In the rows, 128 means zero.
One turn moves each row of this set onto another row. After a few examples, where does it send each row asked below?
J_63: [125 139 123 104 112 123 108 131 153 148 102 144 128 154 131 113 124 165
 184 123 144 106 127 130 116 163 109 110 153 143 139 102 127 111 122 138
 118 108 116 138 102 127 135 122 154 139]
J_929: [100  94 172 116 115 122 145 122 154 118 135 112 114 142 132 123 108 158
 174 167 151 118 103 128 118 139 117 137 156 139 168 141 103 146 124 153
 135 117 156 133 106 152 103 146 156 128]
J_911: [140 113 116 125 136 117 133 110 124 146 151 129 135 144 126 127 154 145
 155 169 134 102 106 112 118 127 128 152 165 147 159 113 125 156  92 135
 113 130 137 140 105 139 142 139 131 176]
J_177: [132 117 109 124 130 119 134 113 120 151 148 133 139 141 124 117 162 147
 155 166 135 102 113 116 115 122 127 147 159 146 157 115 122 153  98 146
 112 130 143 142 114 141 145 135 126 172]
J_773: [134 121 119 127 131 118 137 103 119 148 152 119 135 146 130 124 160 149
 156 164 138 101 111 113 115 128 132 149 161 151 157 122 129 155  97 148
 115 130 141 144 109 137 141 127 118 174]
J_951: [129 123 138 110 128 116 101 107 139 153 125 110 114 151 136 116 133 137
 179 120 140 119 149 123 124 159 111 107 140 142 134 107 124 120 155 136
 126  85 130 156 111 125 125 118 137 140]
J_569: [ 94  95 170 122 125 120 149 128 151 119 136 112 119 143 127 125 111 160
 170 169 148 121 105 125 113 144 115 136 143 135 174 141 108 149 127 150
 133 112 158 144 102 154 106 142 160 136]
J_825: [ 99  94 172 129 125 118 142 126 153 124 137 110 122 137 125 126 114 155
 178 171 151 119  98 122 122 147 116 135 148 134 171 142  99 145 124 146
 138 111 155 141 100 149  99 147 160 137]
J_273: [120 117 146 116 144 133 119 110 146 135 159 110 118 107 144 125 122 172
 185 127 108 124  90 122 110 144 123 154 141 139 132 127 117 141 145 147
  89 103 115 134 152 138 133 161 135 142]
J_716: [124 120 151 119 146 135 116  99 146 130 162 104 125 113 144 132 126 166
 181 123 109 113  86 110 118 141 126 150 143 141 133 126 108 135 138 145
  92 101 114 132 152 133 131 166 140 141]
J_25: [137 117 117 126 127 125 135 114 125 140 148 121 136 147 128 126 160 146
 152 167 146  94 106 109 117 129 133 150 166 148 159 112 119 146  94 138
 110 129 137 139 111 139 144 136 127 174]
J_481: [124 140 124 108 108 122 112 127 157 148  99 141 132 155 128 115 125 161
 183 126 141 103 130 135 119 161 111 112 150 136 140 102 124 110 126 142
 122 111 118 135 103 124 135 124 146 140]
J_159: [116 122 144 116 140 135 126 107 146 132 162 105 125 110 143 128 125 172
 184 130 109 116  83 116 117 147 120 146 145 140 134 126 117 138 143 138
  91 102 110 132 155 135 128 163 138 145]
J_746: [121 128 127 106 125 135 117 124 156 146 126 135 123 158 137 119 124 164
 180 129 133 126 137 111 121 176 100  93 151 137 146 118 143 145 111 116
 113  85 145 151 102 133 131 124 146 118]
J_142: [124 128 128 109 130 130 109 121 152 150 128 131 122 155 135 117 124 162
 177 127 138 125 140 107 119 169  94  93 148 141 149 114 145 143 114 115
 117  88 142 154 102 133 131 123 149 117]
J_949: [125 139 127 110 108 121 109 128 153 146  95 143 129 157 129 112 123 163
 184 130 142 104 130 135 118 159 109 110 153 139 139 102 123 113 124 139
 118 109 115 135 105 127 134 121 144 141]
J_548: [101  95 175 124 123 128 136 124 156 119 145 108 120 141 135 130 114 157
 168 168 148 118  99 120 120 149 111 140 153 131 175 144 102 146 118 145
 137 114 153 138 101 151 100 146 160 130]
J_543: [131 122 139 109 126 121 101 112 143 152 124 114 109 147 135 116 133 134
 180 115 145 119 148 124 121 158 112 105 140 146 136 103 128 117 152 136
 131  88 126 155 109 125 127 121 144 139]
J_741: [118 115 144 110 143 134 116 101 142 133 161 110 127 114 142 132 119 181
 179 121 104 121  82 114 110 144 119 151 141 138 128 122 111 146 138 142
  92 105 124 129 148 136 133 162 135 144]
J_250: [121 117 149 112 146 127 121 107 146 132 161 110 125 111 142 126 120 170
 177 130 108 114  81 116 116 137 120 152 150 141 128 121 119 136 142 141
  92 106 110 128 152 137 131 164 143 145]
J_486: [134 114 114 124 140 119 140 108 128 143 156 129 141 146 125 112 154 145
 153 166 144 101 108 113 119 124 129 148 168 148 159 116 118 151  88 144
 116 122 140 141 108 142 151 135 128 165]
J_78: [103  91 173 118 132 126 143 120 150 114 148 106 119 143 131 128 107 164
 170 165 146 115 106 131 120 143 112 142 150 134 175 133 102 144 128 148
 142 107 151 146  98 153 110 149 160 132]
J_806: [129 118 142 107 128 118 100 112 143 154 126 111 112 149 141 117 137 137
 182 117 142 118 148 124 124 158 109 105 139 140 134 105 131 121 156 136
 130  83 135 152 115 125 130 122 137 138]
J_22: [133 112 111 123 129 117 132 110 126 152 150 128 135 143 130 124 165 140
 156 169 140 103 107 113 117 127 129 149 166 143 159 118 120 153  98 132
 111 126 136 143 112 141 142 137 127 174]
J_672: [125 119 143 116 148 132 119 102 150 130 162 109 132 114 143 128 128 176
 180 126 103 117  86 120 112 142 121 160 153 140 135 123 114 136 140 153
 102 104 105 137 146 139 138 162 135 138]
J_657: [104  93 177 125 128 119 142 123 148 120 143 108 118 139 126 123 111 156
 174 171 145 119  98 119 122 146 118 141 155 137 169 141 110 146 126 151
 140 111 152 144 101 149 100 145 166 135]
J_288: [123 127 128 108 124 134 112 122 154 147 124 133 123 156 132 117 117 166
 180 128 133 130 139 108 121 174  95  95 147 136 149 116 138 145 114 114
 114  88 143 151 108 133 128 124 143 119]

J_949 turns into J_288
J_657 turns into J_250
And these:
J_716 turns into J_25
J_929 turns into J_741
J_22 turns into J_825
J_806 turns into J_481
J_142 turns into J_543
J_273 turns into J_177
J_486 turns into J_78

